In the rows, 128 means zero.
name the system of each run:
P, run 1 (11 x 18):
[[102 188 130 116 130 141 106 129 151  97 127 135 116 114  96 139 136 117]
 [137 121  85 140 127 178 140 146 132 125 129 121 129 135 150 132  97  83]
 [116 108 130 154 120 134 115  86  83 122 136 160 137 145 127 114 161 120]
 [132 147 144 116 109 140 105 140 163 137 150 141 123  80 114 127 172 126]
 [137 157 107 121 126 155 105 130 132 108 150 123  98 137 123 129  72 104]
 [136  98  99 139 111 150 125  80  94 128 113 114 146 129 159 131 130 115]
 [142 123 147 124 121 103 105 108 143 149 179 157 146 121 120 122 180 136]
 [133 156 129 112 122 132  90 134 168 109 130 133  94 104 120 156  90 136]
 [137  93  99 119 119 157 129 110 106 143 128  95 127 156 152 125  73 119]
 [127 100 147 135 113  79 123  87 102 129 145 131 150 130 143 126 175 144]
 [144 161 160  99 138 107  99 152 183 149 137 146 119  97 125 144 130 149]]
D, run 2 (11 x 18):
[[138 151 149 141 154 126 174  78  85 139 129 136 126 120 109 110 142 159]
 [157 142 112 119 117  95 165 161 155 114 143 141 153  99 113 156 163 124]
 [166 126  76 140 146 129 109 145 139 149 111 129 135 167 102 122  95 127]
 [103  82 111 174 125 139 138 102 135 122 110 113 101 118 120 128 143 144]
 [149 112 146 120 102  98 131 139 114 153 131 160 108 112 114  91 151  98]
 [124 176 116 100 132 118 121 114 149 134  90  98 115 123  87 121 122 131]
 [ 99 118 101 135 128 136 160 127 145 130 127  95 143 146 147 116 140  88]
 [120 122 123 126 118 106  99 102 120 121  95 177 119 137 141 130 132  88]
 [ 98 140 150 107 131 163 104 136 165 161 106 128 125 115 115 122 142 134]
 [ 79 133 139 117 124 128 139 146 126 101 161 116 116 156 127 117 110 100]
 [125 144 139 122 113 138 103 128  90 107  87 126 146 125 164 131 116 115]]
E, run 3 (11 x 18):
[[170 142 137 122 118 117  78  79  84 165 149 156 157 138 172  82 159  76]
 [126 180  98 142 156 162 122  73 197 121 168 170 117  97  99 161 163 122]
 [142 103  82  70  73 177 147 146 116 102 155 114 118 124 109 162  69  99]
 [111 117 140 111  98 115  57  69  67 105 113 127 165 154 169 142 129 133]
 [132 148 164 129 151 143 102  97 195 162 203 135 131  91 171 134 160 137]
 [141 176 124  90 134 152 148 131 142  94 145 148  79 109 110 160  42 117]
 [113 107 122  91 111 152 141  97  77 115  86  82 183 141 165 173 102 161]
 [125 117 182 133 147  71 104 130 145 142 207 133 161 152 182 133 147 153]
 [170 176 144 146 169 147 108 151 179 137 120 157  73  87 123 146  68 163]
 [ 94 105 124 111 133 171 205 110  80 118 100  75 123 141 116 142  72 169]
 [136 103 171 129 111  32 137 148  93 107 145 112 175 139 173 135 166 154]]
T, run 4 (11 x 18):
[[125  97 118 140 122 165 102 152 124 139 141  99 155 145 152 132 119 143]
 [117 130 165 154 139 119 115 109 118 120 171 151 112 127 144 120 137 137]
 [151 136 151 113 118 148 143 136 114 139 125 124 119  84 117 127 128 158]
 [129 157 115 122 131 135 134 121 102 108 149 102 151 153 103 130 123 142]
 [162 118 117 155 129 100 119 131 130 122 136 132 144 120 147 142 137 144]
 [143 128 132 135 157 139 120 120 143 167 136 148 123 138 117 123 113 153]
 [114 122 122 134 121 117 136 112 136 108 139 110 103 121  95 139 125 152]
 [158 118 120 126 119 104 130 131 104 139 122 112 123 140 126 109 109 124]
 [120 149 129 132 151 109 117 100 146 141  99 123 135 137 129 129 137 137]
 [128 122 116 118 135 116 153 135 164 135 137 121 116 126 125 140 110 124]
 [123 117 119 121 122 118 119 128 112 122 100 143 109 148 120 130  95 117]]
W, run 5 (11 x 18):
[[185 140 130 132  88 143 109 155 126  92 198 161 141  69 190 152 142  80]
 [155 175 112 123 132 217  57  95 107 131 112 174 159 113 101 153 135 153]
 [103  88 104 161  90 196 133 113 109  81 210  74 126 117 126 152 137 158]
 [240 138 126 141  96 114  80 130  73 130 180 149 124  99 139 111 115 134]
 [139 166 114 140 146 173  86  38 126 149 110  84 151 108 108 138 155 196]
 [159  96  85 131 115 127 172 103 150 116 240  77 112 133 115 147 104 148]
 [231 120  97 118 114  81  84  95  93 154  88 139 121 129 116 131  82 160]
 [ 94  90 129 134 155 132 118  55 159 186 123  57 144 154 120 124 149 199]
 [161 111 137 102 128  53 157 123 168 128 205 107  72 136 130 132  62 130]
 [164 138 122  77 145 104 115 106 106 183  19 114 134 152 127 121  65 148]
 [ 44  74 151 115 155  92 168 106 159 149 150  79 158 188 152 139 142 159]]
Z, run 6 (11 x 18):
[[142 183 127 104 112 147 132 158 165 133 156  94 168  70  71 138 212 165]
 [193 168  58 152 123 104 134 152 137  79 199 110  98 145  86 127  84 112]
 [199 100  58 161 100 156 113  62  86 122  91 112 150  97 147 153 133 140]
 [147 100 130 131 113  75 108  80 152 183 179 111 143 126  88  96 215 159]
 [170 150 118 103 107  52  95 128 183 119 111 119  53  96  77 137  87 142]
 [164 108  77  92 121 149 132  64 112 177  89  55 116 147 150 108  57 111]
 [ 88  61 155 117 109  34 122  63 123 139 128 110 150 152 180 130 171 122]
 [131 137 168  76 154  73  72 152 219 191  83 179 108 126 128 141 104 138]
 [ 61 129 136 104 162 171 135 103 138 131 110  70  78 180 132 122  20 140]
 [ 84  36 177 113  97 112 165 151  71 119 121 135 158 149 221 143 109 106]
 [103 178 212 119 188 107  90 172 140 168  89 193 179 144 153 120 161 149]]
E, run 7 (11 x 18):
[[123 139 163 108 136 135 132 125  79 125 137 120 141 148 127 131  97 170]
 [139 148 148 153 146 111 130 136 138 115 149  91 145 113 154 143 137 171]
 [174 137 130 140 156 117 151 142 124 144 146 127 111 133 131 121  83 147]
 [135 117 119 150 143 115 153 107 110 118 103 119 127 127 110 147 118 177]
 [148  93 138 132 119  91 142 142 124 150 150 103 130 131 116 114 141 159]
 [149 140 128 147 137  84 105 121 139 137 109 125  93 126 101 107 118 147]
 [127 107 109 132 130 126 162 104 143 156  98  98 106 118 109 112 129 134]
 [121 101 124 112 107  67 148 123 126 127 117 132 119 144 112 118 140 108]
 [131 126 119 118 127 104  89 129 168 168  85 134 127 130 114 116 150 122]
 [ 81 113 117 126 131 137 133 122 164 142 118 119  95 144 112 109 121  97]
 [102 112 132 107 101 116 138 142 123 118  83 144 121 117 141 127 132  84]]
D, run 8 (11 x 18):
[[180 124 123 152 121  90 136  56 112 113 163 140  91  93 158 135 114 129]
 [187 121 120  77 120 131 149 103 159 187 122 128 131  84 124 148 122 148]
 [124  90 101 100 125  77 140 104 172 146 166  93 123 166 108 141 110 141]
 [150  90 126 139 121  77 108 115 146 145  95 100 104 124 182 122  99 119]
 [115 117 162 111 160 110 150  77 150 190 100 140 106 126 143 110 120 138]
 [ 94 116 158  85 129  71 168 149 171 130 118 127 122 128 136 142 126 120]
 [119 133 139 108 153  93 115 159 133 151  74 121 147 174 155 118  89 121]
 [ 69 125 159 159 172 125 143 120 144 132  92 133 133 143 155 134 134 148]
 [109 126 175 133 142 109 151 193 122 125 122 184 130 129 145 123 130 113]
 [110 164 146 124 153 138 122 177 109 116  82 138 142 150 101 135 104 162]
 [ 94 132 136 178 150 149 155 174 109 104 133 116 159 143 127 123 159 149]]
Z, run 9 (11 x 18):
[[170  86 126 121  85  96  81 146  84 114  88 195  82 132 119 132  70 109]
 [104 155 159 110 135 175  93  82 114 193  83  60 145 112 148  76 154 141]
 [ 89 123 169 107 118  55 173 131 173  95 204 123 100 122 151 136 137  98]
 [173 156 110  82 141 147 101 135 119 135  60 197 141 139 139 167  56 107]
 [ 43 110 131 135 137 187 107  93 121 139 147  52 165 172 138 115 153 152]
 [128  86 180 144 106  70 126 198 143  94 186 189 100 110 158 143 130 115]
 [167 204 141 114 175 196 105 127 102 156  67 157 133 113 116 124  80 159]
 [ 59 112 127 127 113 160 191 120 116  91 193  39 153 141 130 134 155 143]
 [197 116 128 146 113  62 113 202 111 102 140 217 155 129 148 151 137 103]
 [137 201 108 162 185 207  91  96 148 160  81 103 138 114  95 120 136 184]
 [104  64 111 147  90 119 208 136 133  90 229  82  96 123 108 134 136 131]]
P, run 10 (11 x 18):
[[ 57 133 197 197 162 109 137 166 103 100 115 154 140 135 145 110 186 155]
 [120 185 182 135 157 182 180 209 139 135 124 132 101  71 115 107 124 140]
 [122 183  98 140 134 182 183 155  50  74 122 101 141 150  95 109  96 114]
 [150 147  90 193 133 153 137 146  89 121 107 125 199 122 135 106 217 113]
 [136 184 120 191 172 158 106 148 167 132 164 183 111 113  73 109 176 136]
 [150 137  64 162 113 205 135 140 131  98 113 137  66  95  74 130  91 113]
 [164  93  66 151  84 152 107  98  64 145 127 121 130 152  94  74 157  84]
 [136 154 105 150 107  91  67  72 170 139 134 146 113  98  95 103 222  98]
 [157 150  84 104 127 148 100 107 210 149 136 169  66 107 102 138  84  68]
 [113  61  68  98  80 149 113  56  98 124 105 139 108 168 123 139  83  73]
 [111  64 142  95  70  77  81  87 136 161 147 144 152 128 156 118 203  87]]
T, run 11 (11 x 18):
[[ 80 189 162 119 146 160  66  73 110  95 157 169 123 148 140 131 121 108]
 [140  87 139 114  80 164 158 147 134 119 153  89 136  55 175 162 140 141]
 [137 161 154  94 133 148 103 113  60 124 178 162 154 169 132 118 101 119]
 [129 130 152 142 112 143  99 131 139 108 130  96 159  74 155 170 165 188]
 [162 138 140 127 152 156 149 143 102 142 213 129 134 155 137 116  87 143]
 [140 128 144 155 117 122 104  99  90  90 113 146 130  99 115 162 138 193]
 [158 118 132 121 143 131 147 141 123 174 174  79 157 149 117 108 128 174]
 [153 170 132 160 151  83 107 104 125  90 144 148 104 125 108 145 112 168]
 [166  98 103 140 142 140 159 125 127 166 103  93 129 123 118 130 106 177]
 [115 133 122 132 147  69 130  87 129 123 144 132 120 177  91 124 126 146]
 [165 117 123 125 128  85 124 146 162 151  88 109 102 106 122 130 110 152]]
W, run 12 (11 x 18):
[[ 77 105 140  98 125 161 196 176 129 162 138  90 158 141  88 105 163 142]
 [141 161 131 148 118  41 116 176 115  68 140 146 114 149 114 121 126 107]
 [132 156 109 166 171 171 132 136 149 165  44 123 141 108 151 104 142 112]
 [ 77  99 131 145 136 125 198 111 130 107 181 175 113 139  99 138 160 115]
 [170 131 121 110  79 104 107 193 128 124  84 144 110  85 101 116 137 104]
 [ 76 153 109 160 153 163  91 100 126 142 104 120 140 173 104  87 161 109]
 [112 107 124 152 102 113 174 113 146  84 167 132  88  87 162 137 137  79]
 [177 145 116  85 107 142 100 131 112 171  89 188 141 113 104 114 141  90]
 [ 48 118 114 135 110 155  93  91 147  97 126  98 132 146 105 141 163 131]
 [165 109 119 137 100 132 122 154 135 123 186 135  99 115 168 112  97  70]
 [138 151 139 103 125 152  84  69  88 142  72 171 140 119 131 133 129 126]]

runs to name:
run 13 (2 x 18):
[[114  75 173  78  47 140 113 153  61  90 176 154 108 116 141 138  97 109]
 [149 186 168  87 112 132  47  98  82 141 134  77 166 121 126 115 134 186]]
	D
run 14 (2 x 18):
[[138 148 143 119 115  83 170 181 106 110  35 129 116  91 101 120 133 137]
 [112 151 103 143 172 120 163 146 128 167  89 113 175 176  86  88 177 126]]
	D
run 15 (2 x 18):
[[101 158 124 147 141 168 162 154 135  83 137  97  69 118  97 132  68 146]
 [173 109 100 149 109 142 166 136  44 128 102 110 155 133 149  95 126 105]]
	P
run 16 (2 x 18):
[[145 119 123 117 116 126 118 115  61 113 133 111 173 165 146 140 104 149]
 [133 127 166 138 151  97  97 121 150 150 149 123 160 129 164 144 149 176]]
	T
run 17 (2 x 18):
[[ 70 141  96 140 170 148  80  83 198 144  77 148 137 164 142 152 137  99]
 [ 95  44 125 134 116 149 177 131 156 135 172 179  95 125 140 145 119  92]]
	P
run 18 (2 x 18):
[[117 162 166  70 101 155 158 112  37 108 181 122 114 136 109  90  96 103]
 [155 199 115 134 130 116 104  98 125  84 115  97 192  96 169 169 172 139]]
	E
run 19 (2 x 18):
[[102 100  81 173 132 182 103  82 111 120 124 110 132 151  61 136 151 188]
 [188  91 101 177  88  97 123 168 147 132 173 124  96  90 105 100 170 121]]
	P
run 20 (2 x 18):
[[121 107 164 171 135 154 144 136 149 151 185 101 126  86 183 100 170 128]
 [161 168 154 117 143  93 167 119 110 104 144 204 109 103 100 150 116 140]]
	Z
run 21 (2 x 18):
[[172 109  75 107 114 156 209 111 116 139 122 121 160 103 129 153 134 113]
 [143 132 116 132 122  86  77 144 105 118 144 176 169 177  86 130 162 137]]
	P
run 22 (2 x 18):
[[148 174 184 136 129 109 183 215  96 118 101 138  94  70 106  84 132 130]
 [131 183  88 118 158 128 196 141  83 115  79 109 174 161  66 120 133 138]]
	D
run 23 (2 x 18):
[[111 150 156 106 110 118 146 103  94  70 155 133 127 108 140 161 119 138]
 [161 144 137 103 125 158 108 169 122 148 133 118 181 121 167 141 120 133]]
	P
run 24 (2 x 18):
[[117 129 175  85 110 149 118 142  87 147 168  91 153 136 129 107 127 158]
 [129 176 143 141 131 101 129 135 130  78 152  81 141 106 165 144 132 142]]
	P
run 25 (2 x 18):
[[107 118 137  96 134 127 166 135 147 145 125 186 108 137 127 123 113  74]
 [ 88 134 131  98 115 144 106 156 136 114  74 143 155 130 112 157 141 130]]
	E
run 26 (2 x 18):
[[142 171 158 131 139 190 122 188 145 141 146 131 122  78 121 123 130 150]
 [119 139 100 166 126 184 160 125  73  73 165 125 136 136 104 136 128 137]]
	T
run 27 (2 x 18):
[[ 86 126  84 140 121 147 148  44 144  97 128 100  98 123 106 145 132 116]
 [188  90 106 117  93 104 127 141 119 151 146 183 140 116 143 123 145  79]]
	P
run 28 (2 x 18):
[[122 115 166  98 100  96 123  75 103 162 142 122 106 115 138  77 151  95]
 [115 175 126  58 111 101 105  89 166 133 124  99 134 118 128 136 138  98]]
	W
